Rotation paths and how fast each direction turns (degrees each step):
Each turn is a multiple of 5 degrees from 10 to 175, or 0.
Each row of a path follows its step; steps can be skipped.
Path 1:
step 0: [  9.2  -4.0 -23.8 -19.7 -50.0 -14.6   7.1  17.8  -8.6  22.6  18.2 -15.1
 -28.8  15.8  -7.5  -0.4  12.6  19.6 -29.7 -47.5 -18.7  -8.8   1.2  25.5
   4.0  -1.9  34.6   6.2   9.3  -7.0  -9.8]
step 1: [ -5.4  15.5  -4.2 -23.2 -27.0   1.6 -31.1  18.8  -8.9  16.5   0.7 -29.1
  53.0  20.7  14.0  11.9  10.9  -3.8  17.6 -13.4  -5.3  18.7 -25.4 -12.8
  -7.1 -10.7 -11.2  18.8  27.8 -45.1  -1.2]
step 2: [-32.1  19.0  15.5  -9.5 -20.9  -0.9   2.5  -6.8   6.3  10.4 -25.7 -14.0
   3.1  -7.3  45.1  32.6 -16.8  15.8   3.4  -7.7 -32.4   0.4  23.5  43.4
  -7.3  21.6   8.7 -25.9  -9.9 -25.9   8.9]
step 3: [ 14.5  -2.4 -15.8 -25.5 -24.7  17.0   1.9 -11.9  -0.9  -5.6  36.9 -27.5
  -7.9   1.9   9.9 -12.6 -32.2   1.0  24.9 -26.6 -19.4  63.2  13.5   3.3
   1.4  13.4  -1.9 -13.4  -8.3   8.4 -23.9]
step 4: [ 23.0  -0.1  13.7   1.5   1.9 -13.0   5.2 -29.1 -20.2  11.0  11.4  20.7
  30.6   2.7  10.5  13.0 -10.4 -11.2  30.3 -27.7 -18.1  10.3 -10.8  37.1
 -23.1 -47.7 -17.4 -23.9  30.6   0.2  13.0]
step 5: [ 22.4  -5.6  -9.6 -20.9 -39.1  -5.3  20.6  10.2 -10.9  27.3  -4.7  12.4
 -12.3 -16.9  10.3  -3.4  18.1  20.8  38.2   3.8 -20.1 -29.2   8.4  20.2
  34.5   7.1 -10.3 -38.7   3.1  -5.6 -31.9]
step 6: [  7.3  12.2  23.4  18.5 -14.0  11.2 -10.7  -4.2  13.2  23.7 -14.2 -22.7
  26.3  23.9 -26.9 -36.0  11.0 -18.0  -2.2 -19.6  -8.0  29.4 -12.3  17.5
  17.4  -9.2  -8.0 -21.6   3.6 -26.0 -49.7]
step 7: [  2.5  20.0  -9.2  19.4 -22.2 -17.4  -8.7  -8.2   9.7  -1.6  -7.5 -12.2
   4.7 -30.5 -25.9  12.7 -16.8  19.7 -27.6   5.6 -49.1  -3.3 -12.1  39.2
   0.2   3.0  -2.9 -10.9  51.5 -17.3   6.5]
step 8: [-13.4  21.1 -29.1 -28.1 -13.6 -46.6  -8.4  11.8   7.3  24.3   4.6  -9.1
  10.5   0.9 -22.3  -7.2   0.4   7.1  19.7  -0.9 -38.4  21.0  24.6 -19.4
 -14.5  15.3 -46.0  -2.6 -12.9  -4.5 -21.5]
step 9: [  3.3 -15.5   3.0 -19.4  14.1   1.0  -2.9  -3.1  26.0 -12.2 -30.9  -5.3
  23.0  14.0  -9.9 -18.7 -14.1 -16.1   6.7 -22.4 -38.7   9.8  -2.7  11.0
  -9.2 -14.7  -9.5 -54.8 -14.5 -25.3  44.5]
Directions:
[  4.4  -7.8  -4.6   1.0   8.4 -15.1  -1.1  -3.6   0.3   3.8  -5.9  -3.5
   3.5   6.3   3.9  -3.8  -3.8   6.2  11.4  10.8   7.3  13.5  -0.1  -8.2
  -2.1   0.9   7.0   6.7   5.8  -7.3 -13.7] => 155
[ 14.9 -10.1  -1.9  -6.2 -10.4  -3.9  -0.1  -2.3  -1.7  -5.7   4.2  -4.6
  -2.9  -8.6   6.7  -6.9  -1.6   6.7 -11.0  10.9   4.6   1.1  -8.7  -0.7
   4.0   9.3  -1.1  -9.6   0.8  -7.3  12.3] => 160
[  1.6   1.5   4.6   1.2  -3.0   2.8  12.4   3.5 -15.6   1.2  -7.4   7.4
  -0.4  11.2 -13.7  -1.2  11.0   8.7  -9.4   3.5   2.3   1.7  -9.7   5.5
   6.4   4.7  -2.7   1.8   8.5   0.9  -8.6] => 55
[ -0.2   1.1 -17.4  -4.7   2.6   9.2   1.6  -4.1   5.4   5.8  -5.3   0.7
   3.7   0.2   1.4 -17.8   4.3 -11.4   0.8 -10.9   8.3   7.7 -10.4   5.6
  -2.7   7.6  -4.1   6.1   1.1   1.4   3.3] => 135
[ -9.7   7.9  -6.2   1.3   0.6   4.6  -8.4   1.6  -4.1  -9.0  -1.6   2.9
  -5.5  16.0   8.5  -6.8  -0.4   9.6  -2.8   4.8 -16.3   5.4   1.8  -5.7
  -9.2   5.7  -4.8   2.4   1.2  -7.3   8.5] => 55
[  4.6   0.3  -4.9   5.5   3.9   2.1   4.0 -12.1  -1.4  -0.2  -4.2 -16.8
   0.6   1.6  -1.8  -8.6  -6.5   5.6   1.7   6.9  -6.3 -10.2   2.7   6.3
   7.7 -10.4 -19.0   3.7  -3.5   2.9  -3.8] => 25
Path 2:
step 0: [ -1.4 -13.2 -38.9 -32.1   1.4 -30.0 -16.1  -6.0 -36.6  -6.0  43.8 -12.8
  35.3  17.0   4.2  36.2 -28.5  11.3  -5.8   0.0   1.3  11.7  12.8  16.2
  -8.2 -15.4   4.4  17.9   2.8  -5.3   1.5]
step 1: [ -8.4 -22.5  -2.2 -46.9 -14.0  40.4 -20.9   7.9  -6.1  11.7  10.2  27.1
  -2.8  33.0  30.6   4.6   8.6 -11.9 -27.4  -1.5  -8.5  -2.0  -7.7   2.8
  33.0   7.8  -6.5 -32.6  -0.5  28.5  -0.7]
step 2: [-13.7  -8.1  -2.7 -29.5   1.9 -24.5  29.8 -19.9   8.2  16.8  17.0 -15.4
 -34.5  -1.4  39.5 -28.2  -1.3  15.4  -6.6 -13.0 -19.3  11.2  -3.5   8.7
 -25.9 -11.3 -30.0  -7.9 -39.5  -3.5 -25.9]
step 3: [ -3.5   2.1 -43.2   1.8  15.6  -2.7  -5.5  12.5 -24.6  46.1  -0.2  -3.5
   3.2   4.8  12.7  24.7  34.3   6.5  15.0   8.1  15.4  -0.1 -33.3  21.4
 -29.7 -29.5 -25.5  -0.4  27.7  14.0   2.2]
step 4: [-26.2 -18.9  -8.8   7.7  12.8   8.2   9.8 -10.7  23.0  33.1 -33.9  17.1
 -20.6   1.8  31.6   6.4  -1.6  -3.3 -30.2  36.7  13.0  27.3  -6.7   1.3
  37.7 -11.2  21.1  10.5 -12.7   5.3  27.8]
step 5: [ 10.4  10.6 -15.7  18.0  -6.0 -35.2  -4.6 -15.1  47.1 -11.7 -28.5  -4.7
  13.7 -20.9  28.6 -10.0  15.4   3.4 -23.0 -15.1  -6.9  -4.9 -29.9  17.0
 -31.9  29.5 -20.9  -4.9 -17.4   8.7  19.6]
step 6: [ -3.4 -18.4 -19.5   6.8  -8.5 -43.6  14.1   2.7   2.2  10.5  14.1   6.1
 -26.9   0.9 -31.6  21.9  12.5  18.3  -2.1   1.4  11.6 -28.5 -41.6 -14.1
   7.4  19.2   7.7  35.5  36.7  -4.5  21.8]
step 7: [  1.5  -1.1 -13.4  -5.0   9.5  18.7  -7.0 -21.9  44.0   9.6  27.1  -9.0
  18.7   9.4 -10.2   6.7  20.6 -10.5   4.2  29.4  -8.9 -23.5  14.1 -17.6
  12.5   9.2  43.6   6.5 -30.6  16.1  43.6]
step 8: [ 52.7  12.5   9.4   4.8 -14.9 -21.9  -2.5  -0.6  10.5  -7.8  29.4  35.6
 -18.2  14.1  31.6  -0.2 -35.8 -13.4  -3.2 -17.0 -23.0  -4.7   3.6   1.8
 -36.2  18.7  16.5   7.7  -1.9   6.0  22.4]
step 9: [ -2.3 -13.7  -4.1  23.1 -17.7  14.5   4.2  23.9  -2.0   2.2  34.8   5.1
 -28.9  52.1 -18.9 -23.9  38.3  -3.3  18.2 -17.2  13.1   7.1 -21.2 -36.8
 -19.5  14.6   5.4 -10.2   3.4  -2.9  -5.8]
Directions:
[ 17.9   2.7  -3.6   8.4  -4.5  -4.1  -0.5  -0.9   6.7  -3.7   2.2  -0.8
  -0.8   5.3   0.9   1.6  -1.0   6.2   8.7  -0.5  15.6 -10.5  10.1  -6.3
   5.8  13.4  10.8   4.8  -3.1   2.7  -2.5] => 35
[  0.0   3.5   0.6   7.1 -10.2   5.1  19.8   0.1  -7.9   5.1 -13.9  -8.5
  -0.5   1.5  15.8   9.5  10.6  -1.9  -0.1   0.4   1.8   3.4   3.5  -0.1
  -1.8  -3.2  -0.5   0.2   1.2   3.8  -8.5] => 45
[  9.8   3.7  12.0   5.9  -7.3   1.9   1.9   6.7   5.8  -6.2  -0.4   2.7
  -1.4   2.3 -10.0   8.0   7.1  -4.8  -2.2  -2.3  -3.3  -0.2   2.9  -8.8
  -5.6 -13.4   2.9  -4.5  -2.4 -19.7   8.6] => 20
[ -7.3   8.5  -2.1  -9.1   7.0   7.0   4.5  -1.9   4.4  -3.4  -3.6   8.7
  -8.7  -1.9 -11.8  11.4   4.3  -5.1  -6.5  -4.6   9.0   4.8   3.8  -9.0
   7.2  -1.9   4.3  -4.4  -8.7  15.7   0.4] => 125
[ -0.5  -7.9   7.6   0.8   7.3  -2.3  -7.2   6.6   2.4  -2.5   6.7 -14.9
  -2.0  -0.3   7.7   4.2   5.8 -17.3  -0.9   1.4   5.9  -1.9   2.0  10.0
  14.2  -7.6   9.6  -1.0   5.1   4.2   4.4] => 115
